Where one turn sends some rows of the set: a few examples, then the rows asked
k623: [  9 -43 -36  -3  19 -10 -15  -6 -14  25 -31 -11  -2 -14 -10  11  19  -2
   1 -22  30   8]
k376: [  9 -25 -34  -4   1 -18 -21   2  -7  18 -18 -21  -5 -11  -5  17   8  12
  -4 -24  21  -5]
k836: [  5 -37 -37  -8  17 -14 -17  -8  -8  23 -27 -15  -3 -15  -6  13  13   0
  -7 -21  26   4]
k21: [ 20  -5  -1   4  -3 -14  -3  -9  -7  20 -45  -4  -4 -32  13  14  47  -1
 -23 -31  16 -11]
k916: [ 23 -13 -15  -4  25  21  -4   1 -17   2 -42  27 -26 -34  -4  18  36   3
   8 -51  11  -9]
k572: [ 16 -41 -32   4  13  -7 -16   1 -18  24 -29 -10  -3 -10 -13  11  24   1
  11 -23  30  10]
k617: [-17 -16  -1  21  -7  27 -23  -6 -44 -20 -30  14 -10  19   8 -14   6  -2
  -4 -22   1  16]
k76: [ 15 -26 -32   3  -4 -16 -22   8 -11  16 -15 -21  -5  -7  -9  18  11  16
   6 -26  20  -4]
k109: [ 15 -10 -18 -14  28  14  -4  -7  -9   1 -41  24 -25 -37   2  19  27   3
  -6 -49   8 -16]
k298: [ 20 -37 -31   9   5  -7 -19   8 -20  21 -23 -12  -3  -7 -14  14  24   6
  18 -24  27   9]
k667: [-27  -9   5   4  -6  20 -32  -8 -39 -10 -21   9 -14  20  14 -14   6  -7
  -6 -28  -8   4]
k599: [-20 -22  -2  19   1  29 -21 -11 -46 -18 -33  16  -9  17   8 -15   8  -8
  -5 -20   4  18]
k561: [-33 -14   3  -2   3  20 -30 -16 -37  -8 -26   9 -14  17  17 -16   5 -11
 -13 -27  -6   5]
k683: [ 22  -2   0   8  -8 -14  -3  -5  -7  18 -41  -4  -3 -31  11  16  46   3
 -19 -33  16 -14]
k609: [ 26  -6   2  14 -10 -11  -2   2 -12  19 -42  -1  -3 -28   8  15  52   5
 -10 -34  16 -10]
k837: [-33 -18   2  -1   8  22 -29 -17 -38  -6 -29  12 -13  17  17 -16   9 -14
 -10 -25  -5   8]
k959: [-27 -20   5   6   3  26 -29 -10 -44  -4 -28  14 -12  20  12 -16  15 -14
   1 -27  -3  11]
k695: [ 14  -4 -18 -14  23  12  -7  -6  -7  -2 -36  20 -26 -37   2  21  22   7
 -10 -51   5 -20]
k125: [ 27  -9 -13   0  17  20  -6   7 -17   0 -36  26 -26 -31  -5  19  35   7
  11 -52   8 -12]
k374: [ 25 -12   1  12  -1  -8   0  -5 -14  23 -47   3  -1 -29   8  13  55  -2
 -11 -32  19  -4]
k202: [-23 -10  -2  16  -9  20 -25  -9 -38 -23 -26   9 -10  16  12 -11  -3   3
 -15 -23  -3   7]
k9: [ 18   1 -16 -10  14  11 -10   1  -6  -4 -32  18 -27 -35   3  21  21  12
  -6 -51   2 -23]
k426: [-28 -11  -5  11  -3  20 -24 -14 -36 -21 -29   9 -10  13  15 -12  -5   0
 -20 -21  -2   7]
k192: [ 21 -11  -1   8   1  -9   1  -9 -12  22 -49   1  -1 -32   9  12  52  -4
 -16 -31  19  -6]
k585: [ 25  -3   2  12 -11 -12  -3  -1 -10  17 -41  -3  -4 -29  10  16  48   6
 -15 -32  14 -12]
k925: [-30 -21   5   3   7  25 -28 -16 -43  -5 -30  14 -12  18  14 -17  13 -17
  -4 -26  -4  11]
k792: [ 19  -9  -1   5   3 -12   0 -10  -9  21 -48   0  -2 -33  11  14  49  -2
 -20 -32  19  -8]
k689: [-25 -12   7   8  -7  24 -32  -5 -43  -9 -22  10 -13  21  12 -14  10  -7
  -1 -28  -8   7]
k346: [ 19 -14 -16 -10  31  19  -3  -5 -13   2 -44  27 -25 -36  -1  18  31   0
   0 -49  11 -11]
k948: [ 19 -29 -30   8  -2 -11 -21  12 -18  17 -17 -17  -4  -7 -13  16  18  12
  13 -26  22   3]
k530: [-25 -15   7   8  -2  25 -29  -7 -44  -7 -26  12 -13  22  11 -15  13 -10
   2 -28  -5   9]
k621: [-32 -10   5   0  -2  20 -32 -12 -36 -10 -22   8 -15  19  16 -14   5  -9
 -10 -27  -8   3]
k544: [-29 -16  -6   8   4  22 -22 -19 -34 -20 -32  11  -9  11  15 -13  -3  -6
 -23 -20   0  10]
k112: [-23 -25  -4  14   6  27 -19 -16 -44 -17 -36  17  -8  16  11 -15   5  -9
 -12 -20   5  18]
k812: [ 23   1 -15  -4  11  14 -10   7 -10  -3 -31  19 -28 -32   0  23  25  15
   1 -54   3 -22]
k186: [-28 -21  -5  10   8  25 -20 -19 -39 -18 -36  14  -8  12  13 -16   2 -10
 -18 -19   3  15]
k872: [ 27 -10   3  14  -7  -8  -2   0 -14  22 -45   0  -3 -28   6  13  54   1
  -9 -33  19  -6]
k318: [  6 -30 -36  -8  11 -18 -18  -6  -6  20 -21 -19  -4 -14  -4  16   7   6
  -9 -23  23  -3]
k345: [ 27  -4 -13   0  11  18  -7   8 -15  -3 -32  22 -27 -31  -3  21  30  12
   9 -53   5 -17]
k485: [-19 -12  -1  19 -10  24 -25  -5 -41 -23 -26  11 -10  19  10 -12   2   1
  -8 -22  -1  11]

k21 goes to k792
k485 goes to k202
And these:
k376 goes to k318
k667 goes to k621
k695 goes to k109

Where one turn sends some rows of the set: a few examples, then the rows asked
k385: [ 44   6  -6  30 -15 -19 -18  26   7 -23  17 -14 -37  31 -20  -3   9 -11
  48 -23 -37   5  18   3  -9  12   8  16]
k697: [-13   0  11   2  21  11   6   6  14 -25  26 -21 -15  10  -1 -17   9   3
   7 -16  -6   7 -21  41 -37  17  29 -17]
k470: [  3   7  -9  14  -3  -8  40  13  24  -4  23   7   1  10 -20 -13   7   5
  -4 -11  -4  14 -19  38 -40   7   2 -13]
k281: [ 35  16  12  24  -4 -32 -34  11  -9 -29  16 -24 -36  19 -14   4   8 -10
  30 -30 -17  -4  17  12  -6  15  13  12]
k855: [ 34   0  -2  20  -3 -21 -24  24 -10 -22  22 -29 -30  29 -21  -7  10 -23
  50 -31 -25  -1  21  13  -9  18  16  10]
k425: [  1  -5 -13   1  16   6  23  24  18 -15   9 -33 -12  33 -19 -22   6  17
  -3  -6 -27  16  -3  31 -37  26   6 -10]
k31: [ -9  -6 -10   5   8  23  19  26  29 -23  19  -6  -9  16 -12 -16  12  15
  19  -8 -30  26  -9  40 -42  14  20  -3]
k752: [ 39  12  -9  24 -14 -20 -22  29   4 -25   8 -14 -31  26 -22   4  15   0
  41 -22 -40  10  28  12 -12  17   5  20]
k692: [  3   6   0  21   0 -16  35   5  16  -9  28   7   0   3 -19  -8  -3   2
  -8 -18   6  13 -25  35 -36  -2   1  -9]
k157: [ 36  -4  -5  26  -7 -22 -23  27  -8 -25  23 -22 -28  25 -25  -2   4 -20
  52 -33 -27   8  21  10 -10   8  11  20]
k868: [ 38  10   3  34 -12 -30 -28  19  -4 -32  15 -13 -32  17 -22  10   2  -2
  35 -31 -27  11  20   9  -8   4   5  28]
k896: [-16  15   0   6  12  -4  34  19  25  -8  16   4   5   8 -34  -7   2  10
  15  -7   4   3  -7  37 -28  21  11  -9]
k74: [-13  10  -4  15   6  -4  37  22  26 -11  17  13   8   4 -41  -1  -7  15
  18 -10   0  14  -7  33 -29   8   5   5]
k608: [  4   4  -8  21  -5 -11  40  12  22  -8  25  12   3   5 -23  -8  -1   6
  -4 -15  -2  19 -21  36 -39  -2  -2  -5]
k86: [-16  15  12  11  15 -12  27   8  17 -12  21   1   3   2 -32  -4  -7   6
   9 -14  17  -1 -15  35 -25  14  13  -7]
k748: [  2   8  -1  14   2 -13  36   6  19  -5  26   3  -1   7 -17 -13   4   0
  -8 -14   5   7 -24  39 -37   7   4 -17]
k734: [ 35  -2   1  24  -4 -24 -26  22 -12 -25  25 -26 -30  25 -22  -3   5 -23
  49 -35 -21   2  18  11  -8  10  15  16]
k871: [ 41  10  -1  23 -10 -19 -21  22   4 -21  17 -22 -40  33 -15  -7  14 -15
  43 -22 -32  -5  17   6  -8  20  13   5]
k817: [ 41  10   8  28  -7 -26 -26  14  -3 -24  22 -23 -41  27 -13  -4   6 -18
  39 -28 -22  -6  11   3  -6  13  14   8]
k413: [ 44   6   3  36 -12 -26 -23  18   0 -27  22 -15 -38  25 -18   1   1 -14
  43 -29 -27   4  13   1  -6   4   9  19]
k770: [-10  -7  19  22  16   1   2   0   7 -35  33 -11 -13  -3  -7  -5 -13   5
   5 -28   2  22 -28  34 -34 -10  22   7]
k947: [ -2  -3  12   7  25 -11   8   2   1 -22  19 -42 -17  22 -12 -18  -9   7
 -17 -19   0   5 -18  28 -30  15  12 -12]
k986: [-14  10   8  20  10 -13  30  11  18 -16  22  10   6  -2 -38   2 -15  10
  12 -16  12  11 -15  32 -25   2   7   6]
k394: [ 36  -2  -7  21  -6 -18 -21  29  -6 -23  21 -25 -29  29 -24  -6  10 -20
  53 -30 -30   4  24  12 -10  15  13  15]
k478: [ -5 -13  -3  25   4  12  15  19  22 -33  25   4  -6   2 -19  -3 -10  17
  18 -20 -21  41 -17  33 -39 -13  13  20]
k661: [  5 -14 -17  23   5   0  26  27  18 -24  12 -15  -6  23 -30  -9 -15  25
   0 -14 -30  39  -5  22 -36  -1  -6  19]
k520: [  3 -12   8  28  16 -16  11   5   1 -31  22 -25 -11  11 -24  -5 -29  15
 -12 -27  -3  28 -20  20 -29 -11   0  17]
k804: [ 35  17   0  14  -6 -22 -28  22   0 -23  10 -25 -35  28 -15  -2  21  -7
  35 -21 -30  -5  25  16 -10  28  13   5]

k470 goes to k608
k855 goes to k394
And these:
k770 goes to k697
k281 goes to k804
k413 goes to k817
k425 goes to k661
k896 goes to k74

